Each path below is one point turned by a fixed rotation once a step. After each direction that follows a path, write how fast that rotation turns it, in deg/step (0 if it stays still).
Each turn is a multiple of 5 degrees from 10 to 175, or 0.
Each row of a path follows its step; steps can be skipped.

step 1: [  8  -4   6  12  -5  -1   3   3 -35 -11   1  27  -8  -1   5 -27  13   9
   6 -21  12  11 -28 -14 -24  -2   4 -15  15 -21 -24   3  -1   7   9 -36
 -21  -9  17]
step 2: [ -8   2  19  14  -3  -6  11   1 -11 -20   3  12  11 -24  -9 -30 -16   6
 -12  -6  -4 -13 -30 -21 -13  10  19 -21  10   9 -14   9 -32  -7  -4 -17
 -32 -17  -8]
step 6: [ -8 -20  23  21  -5  -3  12  27  -7   8 -47  24  -9  -3  -1  -3   0   0
   8  23 -12  23  18   1 -12  -5   4 -18   2   6  -5  -6 -30   0  10  -1
 -20  -3 -17]
step 7: [-13 -25   6   3   8   5  16  45   4  20 -30   3  -4   1  12 -13 -30  16
  12  -9  -9  29  -8 -16   2  16   6   2   8 -17   5 -11  -9 -17  22   1
  -8  -8 -16]
step 10: [-19  13  15  -7  -5 -29  28   9   1   4 -21  11  10 -20  -1 -19   4 -11
  14 -25  -3  14  -8 -18   2  14  -4 -21   4  28 -14   9  -4  25  27   9
  -4 -16  18]
step 11: [-11  32  12   2  -2  -9  12   6 -13  23 -31  11  -1 -20   7   6 -24   4
  -2 -20  -1   5  -9 -21 -29   7  -6 -25 -12   6   9  20  18 -13   8   4
  -7 -18  24]
step 13: [-15  18  27  22 -22  -7  -5   4 -12  21 -17  -1   5 -11  33   2  11  16
  -3  18   5  16 -23   5 -38  -3 -15 -14  -6  11  -3  -9 -10  -2   0  -4
 -10 -29   3]
step 14: [ -9   8  10   0 -13   3   4   6   0  11   3  -1  14 -24  29 -33  -2  27
   8  16  -2  27  19   3  -8  12  10 -28  -5   7   0 -28  -7 -13  20 -17
 -17 -26   0]
step 16: [-14  -8   7  -2 -17  10  14  14  18  11  13  44  -4 -20  40 -12  27   5
 -23 -10 -13  10  11 -18  -1  -5  11 -11 -15 -22   0 -10   4 -13  11 -12
 -15  -6   3]
step 17: [-21 -12  42 -13  -3  -2  -1   1  28   3 -18  20   8   0  31   1  27   0
  -6 -15 -10   8  -4 -37   3   6  16   2   3  12 -28  -6 -12  -5   0 -14
 -10  -2   4]
Speeds:
[  0 -10   5   4   2  11  -6  -1  -2   2   5   5  11   4   1   1   0  -7
   0   9  -4  -4   2  -1  -2   4   2  -2  -2   1   6  -6   3   1   4   7
  -5  -5   1]
35
[-10   2   1  10  -2  -2  -4  -1   2  -4  -1  -5   3   2   3  -5  -1  -6
  -1  -4  -7  -1  -8   3   9   1  -6   9   0  -1  -5   0  -1   6   3   5
   7  -7  -4]
145
[ -4  -6  -7  -4  10  -1   0   7  -1  -2   0   2  -2   0   9   1   3  -3
   5   4  -7   8   1  10  -1   1  -5   1  -3  -3   4  -7  -3  -3  -3 -10
   2  -1  -8]
45
[ 1 -2  2 10 -6  4  3 -1 -3 -2  3 -7  3 -7  8 -3 -3  5 -9 10 -1  5  4  3
  3 -4  0  0 -8  4 -9  1  1 -6 -3 -3 -1  8 -2]
35
[ -2  -1  -8   6   7  -4   9  -4   3   5  -5   1   5   2  -1  -5 -11   3
   2  -6  -5  -6   3   2   6  -3   2  -6  -5  -2   8   0   2  -9  -2   6
  -3   1   0]
90
[-1 -6  2  6  5 -6  2 -2 -8  5 -7 -1  4  9  1 -1 12 -4  3 -3  2  3  2  7
 -4 -3  2  1  3  4 -8  3  2  0 -8  3 -1  2 10]
155
[ -4   2   1  -5   5  -6   3   1   5   1   7   5   2  -5  -2   7   2  -7
  -2  -2 -12  -3   4  -3  -1   1   4   4  -9   8  -6  11   7   1   1  -2
  -2   1   2]
55

step 0: [ 10  -2 -26 -28 -14 -26 -23  10   0  16   9 -14 -17 -11   7   5 -41   7
  -4 -14  -7   5  -6   0  -1 -17   2  -1 -21 -12  -3   2   6  -5  -2  19
  12   2 -23]
step 1: [ 12   4 -27 -18 -12   7  -6   0  -3  -1 -22   4 -24 -16   4  22 -29 -19
  16  -2   0  -8   7  29 -10 -11  -1 -10  -3 -20   6   3   2  14 -10   2
  -5  32  -4]
step 4: [ -7  -3  -7 -18  15  -1  19  -2   4   8 -15  15  19  -9 -19  12  -5  10
  31  -8  13  23 -15   9  19 -20   8  10 -24  19   6  21 -15  21  -1   7
  -5 -12  11]
step 11: [-10  -2 -17 -25   2  19 -13  22  13  24  13 -12  21 -19 -15  -2   0  -5
  14   9 -19  -1 -11  14 -18  -4  20  -2  -4 -15  -5 -20  -8   5   3   1
  -7  24 -23]
step 12: [  5 -20 -13 -28   8  15  11   1  -3  14  -1  -1  37  16   1  12 -19   1
  -3   9   5  17  22  29   4  -2   3   7   1 -13  11  -8  -6  21   1 -12
 -11   9 -27]
step 13: [ 11 -17 -23 -19   6   4  -6 -18 -11 -15 -13   6  45   1  15 -23 -14  10
   7   9  -5  -4   2  18  -9 -10 -23   2  -4   3   4  10 -13 -18  -9   9
 -14  -7 -17]
step 15: [  6   4  -1   6  -9  -8   7  19  12   9   2  35   7   4   2 -13 -32   3
   0  10  -6  10  -5   2   7  -3 -12  -6  -7 -17 -16   9 -27  29   6  33
  -5 -19  12]
step 17: [  1 -11  -8 -18 -11 -14 -15  10 -11  19 -11  14 -11   4 -19  27 -26   1
   6 -11  -2 -25  -8  30 -20 -23  21 -12   2 -22  12   7   6   7   5   8
   1   3  -5]
step 18: [  7   5 -19 -17  -8  -3 -21 -12  -4 -18  14  11   5   5 -10  36 -33 -24
  -8   8  10   1  10  25 -15  -5 -14   0 -23   8  10   5  11   2  11  10
   0  -3 -15]
step 19: [ 16  23 -12 -24 -19   7 -21 -12 -20  -8  -2 -12   6 -23  -6  -1   1  -9
  19  -6   8   7  -6  28 -14  -9 -22  -8 -24  14 -28  -3  -2  10   7   7
  -4   6  -9]
Speeds:
[ -1   8   6  -7   2   2   2  -5   6   3  -4   6   7   3  -2  -4   5   9
  -6   1  -1   7  -5  -3   0  -3  -6  -4  -2   2   4   0   8   1   1  -3
 -10   6  -4]
45
[  4   0   1   2  12  -1   4  -4   1   0   3   2  -4   0  -1   0   1  -5
  -4   1   4   0   6   0   5   6   0   3 -17  -5   6   2   2   1  -1  -8
   7   4  -5]
175
[ -6  -3   2  -4   0   3  -3   5  -2   0   0  -3  10  -2   1  -7  -5   5
  -7   5  -1 -11   6  -4  -6  10   0  -7  -1  -4   3   2  -4   8   0  -3
  -2  -6  -1]
20
[ -1  -5  -4  -7   3  -4  -3  -3  -4  -6  -1   2   4   3   7   5  -5   4
   0  -8   6   0  -8  -6  -4  -3   6   2  -2   6   9   6   4  -5   0  -5
   2 -10  -1]
80
[ -2   1   7   5   1   4   0   0   6   1  -5  -1   7  -3   6   0   5  -9
  -2  -6   7  -3  -7  -4   5  -2  -2   1  -6  -1 -11   9  -4   2   2   4
  -4  -6   4]
65
[ -5  -5   9   2   9  -1  -2  -9  -6  -1  -2   1   1   6   2  -1  -6  -2
  -3  -2  -7 -10   0   5   1  -2   3  -4   0   4   0   0  -1  -8   2   4
  -2  11   8]
95
[ 3 -6  1  1  1  7  7  3  0  2  2  0  7 -1 -1 -5  2  8  5  5  7  2  6  4
  0 -3  0  5 -1 13 -4  1 -9 -6  9 -6  2  3 -2]
45
